Small tables with named rows and columns. After each table, cells are looked up by row and column.

Sumoli:
         Resef  Dip  Gamap  Lida  Nez  Toler  Bekid
Rikeb      138   79    127    89   96     81    132
Momu       154  126    137   146  120    140    129
Pitu       159  148    129   126   58     91    100
Vez        144  141     99   159   96     65    104
Venudu     168  126    132   112   95    159    133
Gis        141  169    155   138   40    110    154
Takabus    130  110     81   107   56    116    120
Dufe       168  174    105   144  194     43     92
Bam        144  152    120    95  142     84    108
Lag         80  118    122   139   35    103    116
Pokasul    136  131    146   164  123    122    120
Bigo       147  124    128   118  136    142    130

Vez, Gamap -> 99
Gis, Dip -> 169
Lag, Nez -> 35
Pokasul, Gamap -> 146
Momu, Gamap -> 137
Dufe, Gamap -> 105
Gis, Nez -> 40
Gis, Resef -> 141
Takabus, Resef -> 130
Vez, Toler -> 65
Gis, Gamap -> 155
Venudu, Toler -> 159
Takabus, Toler -> 116

Pive =
         Tegupo     Raf   Ruruk
Biz       0.813   0.541   0.875
Sisar     0.705  -0.563   0.443
Zop      -0.468  -0.407  -0.554
Fof       0.708   0.605   0.607
Sas      -0.095   0.248  -0.380
Kifa      0.711   0.812   0.729
Ruzirur  -0.735  -0.220  -0.671
Digiro   -0.345  -0.807  -0.674
Guf       0.827   0.637   0.728
Dobu      0.439  -0.333   0.462
Lok       0.853  -0.003   0.834
Pir      -0.780  -0.097  -0.372

Ruruk of Dobu is 0.462
Tegupo of Zop is -0.468
Ruruk of Kifa is 0.729
Tegupo of Guf is 0.827
Tegupo of Kifa is 0.711
Tegupo of Dobu is 0.439
Raf of Lok is -0.003
Ruruk of Sisar is 0.443

Viger =
cols = Fitukek, Feludu, Kerogum, Babezod, Kilet
Zivi: [194, 187, 185, 58, 146]
Gep: [94, 172, 158, 1, 105]
Bor: [251, 163, 139, 34, 202]
Deg: [191, 155, 150, 67, 177]
Kopufuz: [147, 139, 147, 6, 138]

Gep, Feludu => 172
Zivi, Kilet => 146
Deg, Feludu => 155
Gep, Kilet => 105
Zivi, Feludu => 187
Kopufuz, Feludu => 139
Bor, Babezod => 34
Bor, Fitukek => 251
Kopufuz, Kerogum => 147
Bor, Kilet => 202
Deg, Babezod => 67
Kopufuz, Kilet => 138
Zivi, Fitukek => 194
Gep, Kerogum => 158
Bor, Feludu => 163
Bor, Kerogum => 139
Deg, Kilet => 177
Zivi, Babezod => 58
Deg, Kerogum => 150
Which row has the largest Fitukek? Bor

Siga =
       Tibegi   Tun   Ruk   Buz  Sifomul  Bisok
Ruf      3212  3769  1920  2887     2726   5671
Gof      4067  3173  8307  5222     5074   1105
Firus    3986  3471  6021  4569     4464   2261
Rit      3884  3649  4763  4121     4175   3000
Kam      3348  3828  2440  3052     3200   5089
Gare     3719  3716  3767  3699     3704   3656
Zibet    3917  3541  6270  4678     4567   1991
Kog      3870  2905  9912  5669     5261    631

What is the Tun of Kog in Siga? 2905
What is the Tun of Zibet in Siga? 3541
What is the Buz of Gare in Siga? 3699
What is the Tibegi of Kam in Siga? 3348
What is the Tun of Gof in Siga? 3173
What is the Sifomul of Firus in Siga? 4464
What is the Buz of Gof in Siga? 5222
What is the Sifomul of Kam in Siga? 3200
What is the Buz of Rit in Siga? 4121
What is the Tibegi of Firus in Siga? 3986
What is the Tun of Kam in Siga? 3828
What is the Ruk of Zibet in Siga? 6270
What is the Buz of Kam in Siga? 3052
What is the Buz of Kog in Siga? 5669
What is the Tibegi of Kog in Siga? 3870
What is the Bisok of Gof in Siga? 1105
What is the Ruk of Kam in Siga? 2440
What is the Tibegi of Ruf in Siga? 3212

Goz =
         Lis  Fibebi
Mugab     97      68
Tidize   119     160
Per       32      99
Fuzu      37     124
Fas       25     149
Guzizop  163     194
Pon      198     182
Rara     105      75
Zotaf    217     169

Zotaf, Lis: 217
Per, Fibebi: 99
Pon, Fibebi: 182
Fas, Fibebi: 149
Pon, Lis: 198
Mugab, Fibebi: 68
Fas, Lis: 25
Fuzu, Fibebi: 124

Bilim
         Zif  Mide  Zodoso  Dozo  Lutet  Nek  Telibam  Mafut
Sibuna   138   144     177   139    163  217      135     76
Gozetet   94   175      51   163    139  118      176    106
Malis    193   110     150   162    115  128      116     94
Bod      169   165     156   177    162  181      118    105
Ves      187   113     151   165    115  123      115    101
Nema      63    98     235   250    137  102      104     80
Gofenim   64   178      47   157    138  105      166     94
Rabalug  113   161     174   149    154  166      131    124
Refegu   156   131     157   169    126  124      119    119

What is the Dozo of Ves in Bilim?
165
What is the Dozo of Refegu in Bilim?
169
What is the Dozo of Nema in Bilim?
250
What is the Zif of Sibuna in Bilim?
138
What is the Nek of Nema in Bilim?
102
What is the Mide of Bod in Bilim?
165
What is the Mafut of Ves in Bilim?
101
What is the Telibam of Gozetet in Bilim?
176
What is the Mafut of Refegu in Bilim?
119
What is the Mide of Sibuna in Bilim?
144
What is the Zodoso of Nema in Bilim?
235
What is the Mide of Gofenim in Bilim?
178
What is the Mafut of Nema in Bilim?
80
What is the Mide of Nema in Bilim?
98
What is the Telibam of Refegu in Bilim?
119
What is the Lutet of Rabalug in Bilim?
154
What is the Mafut of Gofenim in Bilim?
94
Row with the largest Mafut: Rabalug

Table Duv
          Laf  Ruseki
Movozud   4.5    12.1
Musu      4.5    12.1
Zatar     4.5    12.1
Pevuzun  29.6    25.2
Desoni   54.6    38.2
Pemavar  29.6    25.2
Gok      54.6    38.2
Kif       4.5     5.6
Bovu     17.0    18.7
Rov       4.5    12.1
Mimu     92.2    51.2

Ruseki of Zatar is 12.1
Laf of Desoni is 54.6
Ruseki of Desoni is 38.2
Laf of Pemavar is 29.6
Ruseki of Rov is 12.1
Ruseki of Gok is 38.2
Ruseki of Mimu is 51.2
Laf of Bovu is 17.0
Laf of Musu is 4.5
Ruseki of Pemavar is 25.2
Laf of Kif is 4.5
Ruseki of Bovu is 18.7
Laf of Gok is 54.6
Ruseki of Movozud is 12.1
Laf of Rov is 4.5
Laf of Zatar is 4.5
Ruseki of Musu is 12.1
Ruseki of Pevuzun is 25.2
Laf of Movozud is 4.5
Laf of Pevuzun is 29.6
Row with the largest Laf: Mimu

Ses =
cols = Pabug, Porese, Bafu, Betebi, Vuzu, Femuf, Dob, Fon
Geg: [101, 148, 123, 145, 55, 139, 168, 94]
Gazizo: [106, 146, 135, 150, 83, 142, 154, 96]
Lem: [99, 129, 139, 138, 163, 128, 117, 102]
Pes: [109, 123, 142, 120, 208, 129, 96, 123]
Vamaved: [115, 131, 136, 115, 189, 135, 106, 125]
Sud: [114, 148, 123, 128, 93, 144, 158, 111]
Mogu: [106, 131, 154, 149, 173, 136, 112, 104]
Zuka: [102, 128, 151, 145, 167, 131, 108, 103]
Ker: [105, 147, 115, 131, 59, 139, 169, 105]
Menono: [105, 136, 123, 119, 120, 132, 135, 115]
Rozuvu: [113, 127, 147, 129, 201, 134, 98, 120]

What is the Bafu of Gazizo in Ses? 135
What is the Vuzu of Geg in Ses? 55
What is the Fon of Lem in Ses? 102
What is the Bafu of Menono in Ses? 123
What is the Porese of Zuka in Ses? 128
What is the Femuf of Sud in Ses? 144
What is the Pabug of Pes in Ses? 109
What is the Pabug of Vamaved in Ses? 115
What is the Bafu of Lem in Ses? 139
What is the Porese of Rozuvu in Ses? 127
What is the Fon of Ker in Ses? 105
What is the Pabug of Sud in Ses? 114
What is the Porese of Sud in Ses? 148
Row with the largest Fon: Vamaved

